(in the rows, 128 means zero)
Each path below is one point turned by a fixed rotation once a step. After each direction that follows a path, write how fast that rotation turns it, in degrees a step (0 if it stays still).
Each turn is a multiple of 5 degrees from 10 to 175, or 0.
Each row of a path follows its step; steps can be skipped.
Path 1:
step 3: [125 125 122 123 131 124 134 125 128 131 136 131 122 133 136 131 119 129
 127 126 131 130 120 131 119 133 122 124 122 126 124 132 134 127 118 127
 143 128 123 118 125 127 136 121 123 129 132 123 121 132 125]
step 9: [142 132 124 132 128 126 129 131 129 134 126 121 117 125 134 133 127 119
 133 130 130 136 122 127 123 121 130 117 128 128 129 131 118 127 129 122
 125 126 130 133 128 126 128 118 129 130 132 121 115 133 137]
step 11: [134 131 123 127 135 131 128 124 132 129 128 137 118 127 133 122 119 134
 129 125 132 123 125 137 120 126 127 138 117 128 123 125 127 128 130 133
 131 126 131 109 128 131 128 131 126 126 126 121 126 136 126]
step 15: [128 133 126 137 134 130 131 127 120 132 122 127 131 130 128 122 120 126
 136 121 126 127 123 135 122 124 124 133 132 134 133 124 130 134 121 123
 130 113 127 124 130 128 136 127 125 137 133 118 121 127 120]
step 16: [133 124 130 126 132 139 112 117 121 133 136 124 124 135 132 128 124 130
 133 129 135 135 130 133 121 126 126 124 128 131 134 123 121 127 121 124
 130 115 132 128 127 130 128 120 127 128 130 121 129 125 130]
step 21: [134 128 129 132 131 124 132 126 128 131 130 126 125 129 129 142 123 136
 133 129 138 123 116 127 120 136 129 119 126 129 120 127 123 126 117 130
 131 124 126 126 133 137 134 128 127 131 130 135 119 136 128]
step 33: [125 124 122 135 135 119 128 120 122 133 129 134 116 127 128 125 120 129
 124 124 131 121 125 130 131 134 130 131 126 132 131 128 131 133 120 124
 120 117 125 128 125 133 130 136 129 144 134 130 123 129 119]
step 38: [135 127 118 127 134 124 122 116 134 133 129 127 114 135 128 127 122 128
 128 127 131 127 124 125 125 132 126 134 115 134 122 127 126 131 124 126
 131 135 124 121 128 127 124 126 127 119 120 120 131 123 123]
step 45: [133 127 129 133 123 134 137 126 130 140 129 123 112 130 132 118 121 128
 123 121 125 124 128 128 127 129 123 127 125 128 128 130 133 131 127 133
 124 128 128 121 131 120 118 126 133 139 126 116 126 131 129]
Directions:
[128 128 127 128 128 128 128 127 127 127 128 126 130 130 127 129 128 126
 128 127 128 132 129 125 126 125 128 128 125 128 127 129 130 126 126 126
 129 129 126 129 129 129 131 124 127 127 128 126 128 127 129] -> 115
[128 128 131 126 129 128 129 131 127 125 129 128 128 128 127 127 127 129
 126 127 126 129 128 129 127 128 127 129 128 129 127 126 130 128 129 131
 128 126 130 127 124 128 130 125 128 131 128 125 129 129 126] -> 85
[127 130 128 126 128 128 127 131 130 129 131 130 127 131 132 126 132 128
 131 126 130 129 128 130 127 125 128 128 129 127 128 128 126 128 127 127
 130 129 130 127 127 127 129 127 126 128 129 129 127 128 127] -> 55
[128 127 128 128 128 126 128 131 128 125 128 128 128 130 129 132 126 127
 128 127 128 126 125 129 125 128 124 129 125 127 127 129 127 130 129 129
 130 130 127 129 129 129 128 130 127 127 127 129 130 129 128] -> 40
[127 129 126 127 126 129 127 128 124 127 128 129 128 124 126 126 130 127
 130 127 126 128 128 128 127 128 129 129 126 130 129 129 128 129 127 127
 128 128 130 127 128 130 130 132 126 129 129 128 129 131 131] -> 100
